In the data rows, the value 128 means zero.
Some points, each followed by its number:
[094 113 176 159 157 204 094 108 081 055 114 162 114 183 128 047 122 091 155 098 199 121 134 141] 0
[119 119 139 128 255 240 079 135 130 059 132 144 145 158 157 108 133 114 121 113 136 141 120 030] 1
[171 101 130 113 104 000 182 144 171 122 125 110 122 114 050 191 226 145 120 151 103 111 122 142] 2
[202 126 134 149 149 227 044 121 111 057 123 172 116 179 200 111 124 102 137 120 128 139 125 062] 3
[046 101 101 109 099 000 136 141 144 135 117 132 195 107 140 131 171 185 109 157 085 141 146 176] 4
[137 139 089 094 096 000 157 150 150 114 106 124 137 116 078 196 144 151 112 202 118 102 124 184] 5
[206 145 082 229 071 248 146 063 047 077 142 123 073 148 101 145 118 146 092 109 131 146 121 116] 6
[128 149 103 111 116 000 128 172 202 123 125 110 159 115 073 196 146 137 113 197 105 093 116 170] 7
[125 147 151 184 255 253 098 116 163 061 133 143 133 124 135 081 116 072 169 114 145 131 089 057] 8
[132 097 129 107 255 014 158 118 224 091 113 158 193 137 181 154 123 139 076 103 075 115 119 101] 9
[123 192 088 132 081 255 124 113 059 155 187 130 099 096 120 101 075 138 130 126 117 145 070 154] 10
[116 127 121 078 079 119 139 248 045 182 125 127 133 104 002 192 071 149 105 152 126 122 136 174] 11
[175 122 150 122 255 041 074 130 122 082 124 150 152 148 200 123 178 107 130 133 105 144 143 033] 12
[125 116 210 138 046 203 116 174 058 218 115 131 058 092 106 164 057 140 133 115 163 100 135 162] 13
[135 101 124 117 050 000 140 151 154 118 122 129 157 116 095 200 246 134 116 144 085 144 119 150] 14
Which three points above are nearest to each new point by angle? Their numbers follow each, nearest first.
[119 135 040 000 126 171 148 165 075 123 129 122 131 109 115 129 081 156 126 133 169 123 185 173] 11 10 13
[178 126 132 113 255 062 160 121 255 097 106 128 143 125 144 122 111 092 159 145 103 088 127 064] 9 12 8
[088 111 207 185 066 132 119 135 142 234 149 118 087 097 033 102 068 138 149 115 160 081 174 155] 13 11 10
[145 194 193 090 188 208 185 134 206 125 095 109 177 077 124 102 116 101 110 122 106 081 082 145] 8 1 9
[194 138 121 219 255 157 119 116 098 082 160 098 111 106 148 080 118 078 203 129 133 127 127 059] 8 1 12
[114 107 126 175 156 192 094 101 050 111 114 138 073 210 163 091 141 103 197 058 138 159 156 117] 0 3 1
[097 159 095 135 065 238 128 153 047 173 184 136 099 115 152 124 027 153 076 114 117 157 110 154] 10 13 6
[086 122 128 087 142 237 169 114 164 064 116 115 250 118 141 168 127 114 062 141 084 144 109 127] 1 8 9
[124 109 255 146 000 204 097 137 090 146 121 150 116 138 120 104 132 093 122 107 137 138 149 165] 13 0 10
[183 121 138 155 005 212 103 105 106 061 126 135 132 119 170 113 173 181 012 135 123 168 125 126] 6 3 10
[072 110 132 237 189 171 094 099 102 166 184 125 090 115 113 091 113 124 216 108 160 124 076 096] 8 0 10
[036 115 136 189 000 159 090 085 114 192 125 129 106 137 138 109 101 137 139 124 168 145 196 143] 13 10 0
[134 146 037 042 108 177 132 174 024 173 144 135 127 122 045 132 045 151 125 138 134 172 164 158] 11 10 13
[053 121 106 192 000 091 117 057 102 154 138 130 085 124 194 111 159 159 160 134 125 156 157 173] 4 14 6
[086 184 068 088 082 255 132 113 042 195 153 136 095 130 140 082 120 149 141 085 122 144 103 160] 10 13 6
[069 107 144 240 065 142 105 109 102 217 167 124 095 110 120 099 049 127 214 118 146 124 122 135] 13 10 6
[081 116 135 107 070 092 130 255 077 183 115 117 139 106 023 207 135 148 113 155 122 094 120 163] 11 5 7
[160 163 115 161 240 249 144 116 136 132 107 126 082 111 156 071 104 119 221 075 148 120 073 079] 8 1 3
[108 146 154 094 018 173 135 191 162 241 105 121 135 089 127 123 091 139 120 072 100 145 114 186] 13 11 10
[146 126 075 091 096 255 192 115 135 134 111 121 116 095 164 055 103 141 101 114 146 120 114 170] 10 6 13
[130 117 127 137 086 217 028 117 122 030 104 176 135 151 185 107 126 155 098 126 154 146 161 120] 3 0 1
[245 100 128 112 255 123 115 104 176 132 114 115 097 145 154 125 117 121 182 138 116 126 123 032] 12 1 8
[074 125 075 000 114 114 167 109 056 132 121 138 194 124 177 111 114 170 120 143 123 158 134 173] 4 11 5
[147 132 139 134 255 202 109 130 125 071 133 135 149 166 165 111 133 098 107 124 134 137 121 011] 1 8 3
